Rows are one point carried round by a steady rotation, each followed by how many steps it has turned.
The counts run from 0 to 434.
[-0.70 -1.49  3.87  3.46  2.22 -0.15  1.03  3.56  2.05 -1.91 -1.01  1.06
  1.66  0.74  0.67 -4.25  3.63 -2.60 -0.51 -4.96  4.30 -2.81 -0.14  1.94
  2.59  1.70  0.71  1.80 -0.81 -1.44 -1.05 -0.08  1.44  0.97 -0.06 -0.20
  2.22] : 179
[-0.06 -2.59 -2.54  0.86  3.22 -2.47  1.17  2.12 -1.64  3.11 -1.98 -1.64
  0.83 -1.71 -2.02 -3.68  3.26  1.89  1.75 -3.13 -2.04  0.24 -0.05 -0.65
  1.07 -2.42  2.82 -3.82 -2.03 -0.38 -0.72  0.67 -1.18  1.40 -2.58 -2.28
 -4.28] : 383
[-0.75  2.08  0.19  1.34  4.46  0.01 -4.14 -0.25  0.69 -2.17 -2.51  3.39
 -3.51  0.31 -0.86 -1.50 -1.80  2.52 -0.24 -0.04  2.58  0.99 -0.06 -4.42
 -0.47  4.23 -1.92 -1.08 -1.83  1.77  4.04  1.88  2.02  0.96  2.20  1.10
 -3.42] : 271
[-5.06 -0.58 -2.79  0.13  3.97  0.90 -0.10  1.42 -2.13  1.76 -0.59  2.95
 -0.79  1.34 -1.80 -3.92  1.48 -2.28  2.19  1.71 -2.77 -1.76 -2.85  1.62
 -1.20  0.47  2.19  3.04  2.04  2.81  1.75  1.66 -1.34 -3.96 -0.45 -0.16
 -3.97] : 380
[ 2.24  1.08  0.24  0.82 -1.48  1.08 -1.43 -0.50  2.36 -4.58 -0.60  2.05
 -1.10 -4.02 -0.79 -1.03 -1.00  5.65 -1.01 -3.96  2.79 -0.29  1.71 -0.08
 -4.09  0.88 -0.60  2.53 -2.59  1.79 -0.29  3.26  2.09  1.90 -1.09  1.96
  3.14] : 25
[ 1.55 -0.94  6.66  3.03  4.70 -1.94  1.07 -0.84  0.28 -2.30 -2.14  0.26
 -0.02  5.07  1.16 -1.84  0.57 -1.66  0.93  2.39  4.44 -1.52  1.19 -1.65
  0.68 -1.26  1.40 -1.00  0.00 -1.91  2.47 -2.80  0.60  2.91  1.37 -0.02
  0.04] : 3
[ 4.48  2.58 -2.66  1.88  4.27  2.27  1.55 -0.11  0.15  1.93  2.21 -2.98
 -0.93 -0.97 -3.54  1.38 -2.35  2.95  0.14  1.41 -1.06  1.02  4.38 -2.06
 -1.72 -1.89  3.14 -3.02  0.48 -1.43 -1.63 -0.86 -3.56 -0.12 -0.26 -3.02
 -4.37] : 363
[-1.05  1.21  2.20 -4.50  4.13 -2.31  3.27 -0.90 -2.81 -1.05 -1.22 -2.52
 -0.35 -2.15  3.44  0.15 -1.21  1.74  2.87  1.18  3.83 -0.25  2.02 -1.18
 -0.52  0.32  1.22 -2.24 -3.58  0.45  2.84 -5.45  0.80 -0.02  1.75 -1.04
  1.28] : 235
[ 2.44 -0.15  1.65  0.03  3.12 -1.25  0.47  3.29  3.96 -1.17 -3.70  4.98
  2.52 -0.97 -1.95 -2.81  3.29 -0.37 -2.00  0.98  3.65 -0.62 -1.24  3.39
  1.15  1.89  1.79  2.88 -4.85  0.00 -2.19  0.81 -2.22  0.95 -0.48 -1.71
 -0.65] : 375
[ 1.31 -1.15 -1.39  2.16  4.07  0.22 -1.56 -1.32  1.11 -4.30 -5.41  0.44
 -0.02  2.42 -1.04 -1.75 -4.04 -1.86  1.18  2.22  4.01 -0.11 -1.34 -2.12
 -0.31 -0.10 -1.03 -2.64  1.54 -1.58 -0.19  2.52  4.18  2.28  2.96  2.50
 -2.70] : 269
[ 0.16  0.01 -3.79 -1.13  3.81  3.92 -0.11  2.31 -0.45 -0.75 -0.22  1.07
 -0.81  0.45  0.06 -0.72 -6.18 -0.89  1.40  3.80 -0.22 -1.71 -1.20 -1.31
 -3.34 -2.86 -1.72  4.09  1.57  2.22  1.58 -0.50 -3.25 -3.69 -1.29  0.45
 -1.25] : 263
[-2.17  0.16  1.95 -1.53  4.33 -2.07  3.92 -1.35  0.84 -2.77 -0.10 -1.13
  0.05  1.33  2.06 -6.16  2.26 -1.75  3.36 -2.07  3.65 -1.15  1.18  0.08
 -1.16 -0.74  0.16  1.90 -0.81 -1.01  1.88 -3.69  2.36  1.32  2.33 -2.74
 -0.30] : 275
[-0.31 -0.50  3.63  1.60  2.94 -0.25  2.95  1.31  0.73 -2.37  1.43 -1.66
  0.92 -1.45  2.94  0.49  0.72 -1.09  2.93  1.70  6.34 -1.29 -0.45  1.76
 -1.79  1.41  2.14  1.62 -0.12 -1.27 -0.39 -3.82 -1.92 -4.39  2.51  0.52
  4.96] : 334
[ 0.73  0.28  1.71 -1.61 -2.75  0.00 -1.55  1.47 -2.45 -0.08  0.33  3.13
  2.10 -4.60  0.51  1.00  1.22  3.83 -2.33 -0.97  0.57 -0.77  2.06  2.75
  3.65  2.43  2.32  1.79 -2.53  4.34 -1.90  2.02  2.36  2.53  0.86 -1.44
  2.86] : 84
[-0.10  2.87 -1.65 -0.09  2.10  3.27  4.24  2.47  4.73  1.57 -0.02  0.87
  0.39 -0.21 -2.58  0.43 -0.26  0.43  1.65 -2.57  2.80  2.09  1.63 -0.24
  0.52  0.80 -1.33  2.30 -0.88 -0.93 -1.61 -1.63 -5.91 -2.57  1.29 -2.21
 -4.56] : 70
[-0.95  0.98  2.48  1.68  1.86  0.30 -3.19  0.13 -3.88 -1.77 -0.03  3.96
 -3.29 -2.88 -2.26 -0.67  1.10  4.37  0.36 -4.20 -2.09 -0.71  0.54 -2.73
 -0.46 -0.45  0.02  0.14  0.12  3.63  4.44  2.69  2.41  1.02 -2.55  2.35
  1.24] : 388
[-6.11 -5.10 -1.18 -4.07 -2.68 -0.36 -0.34  1.37 -2.29 -2.18 -4.65  3.68
  0.96 -1.02  0.46 -2.25  1.21 -0.69  1.05  0.49 -0.18  1.78 -2.09  1.41
 -0.07 -0.03 -0.72  2.73 -2.04  4.33 -0.18 -1.56  1.58  2.38 -1.41 -2.24
  0.20] : 144
[-1.96 -3.19 -4.83  1.12 -4.38  1.30 -0.99  0.69  1.61 -0.35 -2.16  2.11
  0.25 -1.12 -1.59 -1.89  1.45  1.91 -1.32 -0.26 -0.66  1.58  0.94  3.92
 -0.83 -0.45 -0.22  3.61 -0.62  3.20 -4.10  2.15  0.88  3.08  0.51 -3.56
 -0.72] : 416
[ 1.30 -0.43  3.78  0.40  2.48 -0.27  2.22  1.36  4.64 -1.53 -1.64  3.80
  1.94  2.56 -0.84 -3.72  2.56  0.24 -0.73 -2.13  3.58 -2.09  1.40  1.10
  2.98 -0.55  0.36  2.59 -2.95  0.73  1.51  2.18 -0.70  2.51  0.02 -0.92
 -0.21] : 277
[-0.79 -1.29 -0.90 -3.01  3.32  2.87  1.84  0.93  1.90 -2.42  0.35 -1.01
  2.77 -0.22  1.70 -3.17 -5.78 -2.44  1.24 -0.62  2.68 -0.12 -1.37 -1.06
 -0.45 -0.71 -0.17  4.50 -0.88  2.44  2.12 -0.52 -1.96 -4.06 -1.10  0.14
  1.34] : 29
[ 3.94  1.31 -4.17 -0.18  2.55  0.34  2.82  1.68  0.28  1.84 -1.08 -1.90
  1.65 -4.23 -2.64  2.60 -1.53  3.93  2.01 -1.01  0.51 -1.16  2.13  0.14
 -1.39 -2.15  1.47 -3.43 -0.92 -1.56 -3.06  1.86 -3.26 -2.00  1.02 -0.92
 -1.89] : 227
[ 0.19 -1.52 -0.67  3.65  3.58  1.57 -3.79 -3.49  1.10 -3.92 -1.81  1.63
  0.33  1.15 -2.86 -1.93 -0.83 -0.08  1.00  4.71  1.76  0.26 -2.63 -0.64
 -2.44  0.52  3.98 -1.92  1.82  1.89  0.28  3.31  2.37 -2.23  0.50  1.70
 -2.03] : 133
[-1.72 -2.41 -3.15 -2.74 -0.78  3.95  0.91 -4.67 -1.68 -3.61 -1.44  0.88
  0.76  1.59 -0.74  1.96 -5.29  0.96  1.47  5.77 -0.77  1.58  0.15 -0.30
 -2.53 -2.21  0.43  1.73  1.70  3.97 -0.08  0.15 -0.54 -0.81  0.39 -1.18
 -0.62] : 398
[ 0.11  1.04 -2.56  1.09  2.63  4.67 -0.34  3.18 -1.61  1.98  2.49 -1.91
  3.06  0.02  0.45 -1.19 -4.76 -3.09 -0.27 -0.50 -1.82 -2.57  1.30  0.79
  3.89 -0.77  2.10  1.97  2.27  2.62  1.55  2.09 -2.49 -2.90  0.13 -2.04
 -1.69] : 322
[-2.05 -1.16  0.50 -0.20  2.89  0.84  1.36  3.85  1.19  0.42  1.56  1.55
  1.07  4.16  0.17 -4.01  0.58 -3.76 -1.45  0.70 -2.25 -0.92 -0.10  1.07
 -0.18 -1.60  1.05  6.39  0.05  2.17  2.26 -2.83 -3.63  0.14 -2.53 -4.70
 -0.70] : 10
[-1.84 -2.27  3.19 -0.22 -2.31 -0.96  0.08 -0.63  1.80 -2.66 -3.79  6.29
 -0.80 -1.00 -2.49 -2.35  4.28  3.67 -0.96 -2.28  2.37  2.22 -0.56  0.88
 -1.36  1.85 -0.13  2.14 -3.51  2.35 -0.50  0.64  0.48  2.82 -1.67 -0.69
  0.11] : 142
[-2.53 -2.38  4.34  1.06 -3.70  0.42 -0.40 -0.87 -0.49 -1.98 -0.39  2.43
 -0.08 -1.11 -0.36 -0.93  3.06  2.43 -3.11 -3.23  0.51  2.91  1.53  1.35
  1.95  2.08  1.71  1.69 -2.20  4.63  0.36  1.22  1.81  3.81 -0.07 -3.15
  2.36] : 45
[ 3.79 -2.29  4.93  3.71 -1.49  0.57  0.14  2.62  3.66 -1.83 -2.29  2.61
  1.49 -1.48  0.20  2.29 -1.14  3.23 -2.45 -0.01  4.87 -0.59  0.82  0.60
 -2.27 -0.86 -0.10  3.02 -2.61  0.97 -0.17  1.11 -4.21 -0.81 -1.61  1.29
  4.13] : 297
[ 1.24 -3.72 -2.43  1.42 -0.99  0.91  2.58  0.50 -2.27 -0.19 -2.20 -3.18
  3.41 -2.36 -1.77  0.93 -1.63  2.49  3.01 -2.64  0.03 -0.86  0.86  0.10
  2.58 -3.92  0.63 -5.32  0.66 -1.15 -4.22  2.89 -0.32  0.25 -0.03  0.30
 -1.65] : 189
[ 0.06  1.05  3.83  2.29  3.47 -0.54  2.70  1.12 -1.52 -1.85  2.23 -0.93
  1.52 -0.13 -0.73 -2.53  3.68 -2.08  0.76 -3.18  3.32 -4.23  1.73  1.50
  4.39  0.95  2.83 -0.11  1.25 -1.58 -0.12 -1.45  2.85  2.73  1.53 -0.89
  2.24] : 81
[ 0.58 -0.99 -1.51  1.82  0.69  2.58  3.62  2.82  0.83  2.12  1.03 -1.14
  2.61 -2.05 -3.64 -1.29 -0.20  1.26  1.43 -4.79 -1.28  0.05  1.24  1.30
  2.25 -2.83  1.63 -0.62  0.14  1.31  0.07  1.71 -4.53 -3.21 -2.90 -1.24
 -1.70] : 187
[ 1.22 -2.42 -1.56  4.02  0.13 -0.23  2.30  2.71  2.61  2.29 -3.41 -2.06
 -0.16 -0.33 -1.19  1.20 -1.52  1.35  1.04 -2.31  1.74  3.64  0.82 -3.30
  0.46 -2.06 -1.54 -3.86 -1.40 -2.51 -1.63 -2.28 -3.11 -0.29  0.94 -1.71
 -5.94] : 305
[-0.97 -2.19  3.42  1.32  4.20 -3.42  1.60  0.51  1.03 -2.45 -2.72  1.03
 -0.90  0.95  3.47 -2.39  4.11 -0.65  2.87 -0.08  4.54 -2.73 -0.50 -0.49
 -2.01 -1.08  0.37 -0.08 -1.05 -1.04  2.69 -3.41 -0.29 -1.09  1.47  0.94
  0.76] : 139
[-2.88  0.03 -2.41  2.54  1.54  2.44 -1.00  0.22 -0.78 -0.98 -3.74  1.99
  1.44  2.34 -1.13  1.43 -1.08 -3.60  0.52  1.43  2.53 -0.28 -1.73  1.18
  4.33  1.78  1.15 -2.40  2.27  0.06 -2.07  2.33  3.63  1.17  5.09  0.30
 -3.84] : 74
[-0.84  1.52  1.97  3.34  0.65  3.78 -1.48 -0.80 -3.44 -2.56  1.31  1.29
 -1.29 -3.00 -1.75  3.23 -2.91  3.99  0.89 -2.26  0.21  1.30  1.22 -4.21
 -0.35  0.34  0.93 -2.10  1.19  4.09  3.80  2.82  1.57 -2.13  0.03  3.68
  0.20] : 193
[ 1.53  1.74 -2.42  1.40 -2.33  1.01 -0.75  2.51  0.81 -0.44 -0.36  3.58
 -1.05 -5.07 -2.35  0.73  2.57  3.32 -1.92 -2.17  0.23 -2.15  1.30  3.18
 -1.34  1.33  1.03  4.79 -1.54  1.82 -4.01  1.74  1.15  3.00 -1.61 -0.54
  2.48] : 220
[-3.55 -0.26  0.35 -1.36  0.01 -0.40  0.52  1.86 -2.13 -0.39  0.01 -2.01
 -1.57 -1.67  1.72 -2.61 -1.52 -0.14 -0.70 -5.93 -0.10  4.13  2.51 -3.63
  1.94  2.74 -1.87  0.72 -1.67  0.80  2.65 -5.32  2.67  3.33  1.22 -2.87
 -1.47] : 312
